In the data rows, 500 means zero.
Here is a table of points, one per row:
[527,444,372,699,349,494,374,447,679,532,486,660,599,479,638,398,581,299,551,
 663,446,460,504,629,694,522,256,490,455,568,483,537,325,402,381,532,465,579,
 588,422,585,697,560,576,376,444,541,660,579,450,591,294]
[661,672,690,497,443,375,438,450,332,542,583,479,376,461,424,620,600,648,684,
 453,766,596,402,299,441,502,523,560,403,419,461,129,537,454,403,365,440,493,
 462,532,617,393,498,345,343,622,415,522,238,365,330,678]
[484,408,768,447,587,425,484,513,443,537,521,486,546,399,272,554,555,557,623,
 405,620,617,396,266,495,577,605,543,415,527,463,455,619,458,361,479,381,585,
 467,558,583,410,545,390,494,559,450,406,390,510,453,666]
[409,396,577,417,510,534,409,518,527,658,554,480,569,508,376,561,512,724,552,
 422,513,455,493,371,522,551,549,445,539,383,593,420,518,393,616,577,484,528,
 575,316,587,352,383,489,480,480,488,440,446,472,544,565]
[398,604,614,469,662,650,410,543,482,498,602,447,440,398,428,610,553,479,559,
 404,488,540,577,442,554,585,479,519,400,444,601,466,638,390,388,613,502,507,
 316,527,581,602,463,465,476,718,479,527,371,388,457,742]
[450,349,499,538,578,408,613,570,456,342,398,501,488,491,372,588,485,561,475,
 563,351,442,339,269,511,587,727,608,556,646,454,496,613,665,589,518,401,677,
 443,479,688,310,630,443,586,386,543,517,441,413,602,631]
[480,517,568,363,471,473,411,499,524,642,650,503,444,593,352,623,513,747,505,
 458,613,454,547,362,451,521,553,383,478,403,628,395,496,391,676,534,603,558,
 608,405,566,394,365,426,444,540,496,468,431,464,524,480]
[513,523,698,512,594,484,454,496,465,534,623,446,455,407,354,564,601,581,639,
 406,639,577,442,331,535,568,529,520,390,503,534,347,623,410,390,543,399,477,
 411,507,591,452,468,417,446,626,492,443,372,403,440,742]
[506,420,511,532,510,493,603,500,497,365,372,517,591,450,495,474,447,655,413,
 491,392,361,281,343,537,527,621,588,594,545,507,490,520,619,657,564,508,495,
 450,425,604,393,619,526,531,360,657,514,430,498,621,611]
[581,449,478,533,607,642,440,627,536,490,481,460,485,460,599,510,496,422,582,
 384,462,431,495,469,477,447,434,479,445,421,467,532,509,539,355,560,466,469,
 460,613,358,588,436,641,558,524,426,585,591,421,517,450]
[385,417,211,668,551,488,818,556,461,364,520,512,262,547,497,772,525,605,181,
 570,247,345,191,327,400,429,545,557,639,823,482,572,526,642,939,668,320,670,
 443,284,714,393,562,344,654,287,752,640,260,361,410,789]
[608,552,451,372,446,746,577,396,537,326,650,678,371,657,697,564,431,458,754,
 613,601,616,701,582,517,631,374,563,511,543,405,583,513,556,371,394,476,522,
 586,527,334,495,334,557,744,340,469,453,559,583,386,337]
[416,207,799,537,500,398,459,512,556,602,381,463,626,444,264,513,527,544,637,
 454,569,533,339,279,552,639,625,619,530,549,481,567,618,540,452,474,243,583,
 508,509,690,271,444,360,594,571,454,353,467,494,434,626]
[439,490,456,506,516,481,544,468,125,240,520,426,496,446,402,470,463,405,361,
 317,426,434,463,471,724,529,528,536,579,626,718,362,158,690,616,508,798,449,
 189,589,501,491,654,821,536,586,525,247,467,613,622,440]
[494,547,616,576,620,475,459,556,413,449,429,417,561,451,390,505,460,467,425,
 518,429,537,459,470,457,533,572,499,525,508,555,445,527,507,423,459,603,526,
 368,478,363,445,571,534,544,446,550,457,511,500,573,582]
[082,723,225,527,116,534,328,853,403,706,478,421,586,987,317,081,700,600,622,
 310,825,395,562,591,695,261,593,334,617,647,431,851,431,090,448,093,676,542,
 672,728,547,739,413,047,576,831,471,453,671,401,661,284]
[421,513,573,270,221,207,849,257,347,553,637,293,879,644,671,958,336,348,487,
 999,691,697,505,875,256,333,100,503,510,728,000,602,759,003,699,493,230,123,
 365,192,757,518,264,508,355,269,211,424,546,540,385,101]
[294,215,701,600,385,593,687,359,587,711,510,454,619,503,037,539,381,074,366,
 570,519,329,310,373,352,588,875,794,534,781,269,737,574,736,349,336,233,438,
 646,583,765,270,472,291,622,678,667,454,605,808,261,565]
[464,381,432,530,554,511,603,434,505,380,354,485,586,379,545,500,476,638,457,
 501,380,354,237,384,522,519,662,577,645,529,525,528,540,607,621,606,527,425,
 554,389,633,436,541,505,540,329,705,505,412,578,616,614]
[618,638,377,564,465,536,499,594,633,584,582,560,358,484,594,419,550,390,565,
 464,411,563,758,595,414,613,575,471,564,508,610,469,415,328,498,635,484,612,
 581,566,438,558,522,487,445,378,629,598,468,626,560,459]
[455,772,486,481,431,525,496,520,605,694,510,535,436,676,508,461,566,637,481,
 508,632,398,732,454,461,470,531,442,486,549,540,434,547,511,536,360,733,584,
 594,548,540,494,508,252,444,661,506,579,395,484,455,353]
[634,437,434,544,538,704,437,651,605,486,456,545,482,506,646,511,498,419,638,
 375,491,434,561,480,479,455,424,504,423,465,493,551,540,517,365,553,396,485,
 477,634,365,617,384,624,533,513,409,575,577,443,518,483]
[579,635,468,368,734,653,444,694,363,488,402,451,446,279,397,632,338,436,526,
 299,474,626,311,396,329,486,434,545,416,450,531,529,571,480,459,595,367,382,
 462,610,259,512,420,508,550,701,342,616,389,446,300,487]
[530,302,402,581,326,400,301,402,610,310,470,546,673,459,693,262,460,513,269,
 509,358,423,489,592,673,530,323,509,464,456,522,555,262,742,528,581,660,496,
 574,488,453,635,673,600,408,530,480,566,643,372,606,486]
[500,406,619,463,649,495,385,475,305,418,509,286,496,527,430,392,458,382,357,
 292,461,527,474,521,750,450,350,494,634,579,696,508,316,651,560,429,677,415,
 282,493,345,493,696,819,509,466,560,269,682,567,601,433]
[548,511,592,592,535,472,383,573,419,397,429,538,563,444,496,436,418,446,354,
 513,408,514,459,534,487,511,483,480,583,520,578,458,482,541,458,424,574,475,
 442,500,373,447,548,573,544,443,550,524,550,460,612,521]
[605,667,460,538,290,408,613,455,622,608,564,471,593,510,581,624,617,229,662,
 999,662,492,514,649,423,449,218,634,365,667,369,530,489,017,491,356,299,537,
 542,272,766,630,365,487,434,207,343,490,479,555,760,121]
[482,493,550,481,538,505,474,514,496,550,504,531,571,404,459,494,463,624,446,
 449,439,512,437,471,483,560,653,464,561,515,597,508,501,451,596,640,539,521,
 524,360,541,342,426,437,437,414,553,467,473,544,594,547]
[471,275,484,615,424,452,297,421,664,329,484,430,628,490,637,455,458,569,393,
 439,368,503,537,720,704,480,310,477,459,479,375,584,264,761,440,504,640,446,
 453,579,445,621,667,572,456,461,472,580,649,375,558,386]
[652,293,305,404,675,720,476,637,495,562,427,459,396,421,509,504,429,375,592,
 354,464,509,248,419,313,264,405,482,351,378,489,515,508,621,348,584,395,382,
 519,623,255,594,381,697,541,697,342,599,540,388,375,352]
[722,682,381,521,386,548,620,609,627,563,548,534,270,470,621,446,509,467,574,
 440,402,583,873,660,377,632,637,474,512,432,579,432,500,457,507,588,594,606,
 630,581,451,535,556,430,539,424,581,565,500,581,497,466]
[437,251,553,331,878,479,654,342,753,518,409,352,541,478,569,711,355,402,575,
 394,394,865,398,999,298,237,313,191,519,434,220,528,408,783,486,246,313,238,
 412,544,296,449,431,520,422,570,583,394,715,562,327,503]
[549,618,562,494,514,544,405,545,532,630,660,499,396,554,464,542,586,603,499,
 383,574,420,661,417,465,623,496,398,437,374,550,387,585,413,543,568,494,520,
 493,406,564,450,443,491,461,626,477,488,396,450,507,619]
[570,448,361,474,510,245,607,379,540,266,478,679,441,444,905,049,301,484,234,
 497,440,276,541,543,681,438,580,512,653,368,621,516,251,719,784,687,687,472,
 820,427,392,725,662,624,430,335,644,436,559,520,592,528]
[514,774,251,429,091,541,655,561,487,485,288,175,351,683,494,307,651,593,462,
 398,482,467,999,631,606,140,626,329,404,462,478,910,572,388,386,090,697,425,
 731,933,453,621,436,305,500,741,736,561,861,453,568,609]
[435,403,496,622,753,414,407,441,328,474,520,338,572,497,337,541,626,516,370,
 444,544,528,450,492,530,426,529,376,597,250,585,428,382,578,449,382,668,487,
 241,442,435,500,677,820,651,366,434,418,618,568,489,401]
[636,504,353,592,445,629,499,597,700,561,534,655,374,517,655,365,559,360,714,
 458,444,475,776,512,465,593,415,462,488,428,536,444,445,313,443,585,464,641,
 584,577,510,642,507,512,547,419,590,605,534,631,587,383]
[589,729,548,540,459,550,464,507,596,635,554,519,426,665,528,529,614,613,543,
 472,623,466,616,460,520,464,563,532,452,499,470,266,591,526,461,487,603,606,
 465,507,525,486,522,304,408,659,412,555,380,452,397,560]
[177,750,547,112,486,659,582,082,323,478,457,680,257,455,627,623,264,435,534,
 525,713,802,365,570,445,605,249,464,274,763,467,708,710,640,473,576,145,343,
 394,650,061,504,298,516,460,429,181,435,518,638,101,560]
[522,464,351,638,395,277,361,419,532,355,473,678,608,379,692,202,489,460,279,
 634,346,506,540,659,591,508,450,525,509,542,544,525,240,665,583,624,668,499,
 711,403,350,625,646,575,367,441,526,630,610,440,569,535]
[562,682,567,505,514,544,402,536,517,600,592,503,403,605,511,576,628,586,549,
 419,547,424,681,468,488,610,502,456,422,384,520,355,550,425,469,571,507,526,
 489,468,543,522,505,392,480,642,434,508,364,433,478,659]
[645,737,507,569,526,499,381,610,559,581,466,581,398,591,503,611,523,514,508,
 418,434,516,743,630,397,641,521,601,465,481,531,475,588,420,404,639,475,518,
 443,561,411,608,483,470,557,593,424,538,481,487,516,713]
[547,629,571,525,522,564,466,504,552,659,554,599,480,646,552,602,627,511,537,
 425,579,424,649,512,560,612,494,526,433,344,501,351,603,446,483,567,514,572,
 387,563,506,512,535,331,433,725,366,503,360,414,419,690]
[326,478,343,549,507,451,537,399,501,456,348,862,541,345,888,169,386,520,429,
 510,354,388,305,539,588,454,607,480,562,244,616,579,357,549,593,720,681,553,
 731,441,456,559,502,743,343,342,659,613,445,630,648,437]
[527,434,518,523,441,427,530,494,362,226,417,501,585,477,461,497,458,552,364,
 482,396,325,391,337,524,522,620,490,541,464,576,419,429,620,567,465,652,530,
 321,461,480,410,618,662,514,488,639,424,440,581,609,517]
[679,703,370,462,296,428,658,449,497,489,726,554,629,534,620,614,367,339,700,
 999,567,572,710,693,411,469,295,625,536,662,386,536,611,270,535,306,438,461,
 550,355,604,561,397,418,561,182,468,499,500,658,461,109]
[469,288,397,485,848,601,500,480,437,594,551,326,436,355,402,470,670,525,380,
 436,524,643,232,619,285,189,413,386,535,120,384,496,556,571,355,406,562,345,
 424,465,430,488,545,829,577,461,409,538,687,414,281,223]
[443,356,598,474,545,463,485,554,496,539,414,497,613,423,422,550,489,662,459,
 492,396,534,365,456,549,573,681,523,654,532,588,433,569,509,581,575,455,525,
 587,384,559,350,400,405,467,389,550,441,487,508,595,578]
[467,317,804,430,559,358,520,505,466,499,424,490,559,475,167,502,505,526,631,
 430,596,608,348,260,509,648,652,532,438,557,494,556,616,494,387,440,368,654,
 523,597,630,361,526,410,584,601,410,418,415,560,491,586]
Along one direction, these points spread out more than along any other. Take the direction at right angles to it along which they spread out most. Go by this last direction. Where along it does each point below lie, from 0 to 99? 50 is the average, and the first point above lies past it. One standard deviation of the points above along it is 16.
[506,420,511,532,510,493,603,500,497,365,372,517,591,450,495,474,447,655,413,
 491,392,361,281,343,537,527,621,588,594,545,507,490,520,619,657,564,508,495,
 450,425,604,393,619,526,531,360,657,514,430,498,621,611] --> 42
[579,635,468,368,734,653,444,694,363,488,402,451,446,279,397,632,338,436,526,
 299,474,626,311,396,329,486,434,545,416,450,531,529,571,480,459,595,367,382,
 462,610,259,512,420,508,550,701,342,616,389,446,300,487] --> 35
[385,417,211,668,551,488,818,556,461,364,520,512,262,547,497,772,525,605,181,
 570,247,345,191,327,400,429,545,557,639,823,482,572,526,642,939,668,320,670,
 443,284,714,393,562,344,654,287,752,640,260,361,410,789] --> 35
[618,638,377,564,465,536,499,594,633,584,582,560,358,484,594,419,550,390,565,
 464,411,563,758,595,414,613,575,471,564,508,610,469,415,328,498,635,484,612,
 581,566,438,558,522,487,445,378,629,598,468,626,560,459] --> 63
[467,317,804,430,559,358,520,505,466,499,424,490,559,475,167,502,505,526,631,
 430,596,608,348,260,509,648,652,532,438,557,494,556,616,494,387,440,368,654,
 523,597,630,361,526,410,584,601,410,418,415,560,491,586] --> 22
[513,523,698,512,594,484,454,496,465,534,623,446,455,407,354,564,601,581,639,
 406,639,577,442,331,535,568,529,520,390,503,534,347,623,410,390,543,399,477,
 411,507,591,452,468,417,446,626,492,443,372,403,440,742] --> 27
[548,511,592,592,535,472,383,573,419,397,429,538,563,444,496,436,418,446,354,
 513,408,514,459,534,487,511,483,480,583,520,578,458,482,541,458,424,574,475,
 442,500,373,447,548,573,544,443,550,524,550,460,612,521] --> 53
[527,434,518,523,441,427,530,494,362,226,417,501,585,477,461,497,458,552,364,
 482,396,325,391,337,524,522,620,490,541,464,576,419,429,620,567,465,652,530,
 321,461,480,410,618,662,514,488,639,424,440,581,609,517] --> 47
[435,403,496,622,753,414,407,441,328,474,520,338,572,497,337,541,626,516,370,
 444,544,528,450,492,530,426,529,376,597,250,585,428,382,578,449,382,668,487,
 241,442,435,500,677,820,651,366,434,418,618,568,489,401] --> 49
[450,349,499,538,578,408,613,570,456,342,398,501,488,491,372,588,485,561,475,
 563,351,442,339,269,511,587,727,608,556,646,454,496,613,665,589,518,401,677,
 443,479,688,310,630,443,586,386,543,517,441,413,602,631] --> 31
[722,682,381,521,386,548,620,609,627,563,548,534,270,470,621,446,509,467,574,
 440,402,583,873,660,377,632,637,474,512,432,579,432,500,457,507,588,594,606,
 630,581,451,535,556,430,539,424,581,565,500,581,497,466] --> 63
[480,517,568,363,471,473,411,499,524,642,650,503,444,593,352,623,513,747,505,
 458,613,454,547,362,451,521,553,383,478,403,628,395,496,391,676,534,603,558,
 608,405,566,394,365,426,444,540,496,468,431,464,524,480] --> 41
[326,478,343,549,507,451,537,399,501,456,348,862,541,345,888,169,386,520,429,
 510,354,388,305,539,588,454,607,480,562,244,616,579,357,549,593,720,681,553,
 731,441,456,559,502,743,343,342,659,613,445,630,648,437] --> 72
[605,667,460,538,290,408,613,455,622,608,564,471,593,510,581,624,617,229,662,
 999,662,492,514,649,423,449,218,634,365,667,369,530,489,017,491,356,299,537,
 542,272,766,630,365,487,434,207,343,490,479,555,760,121] --> 69
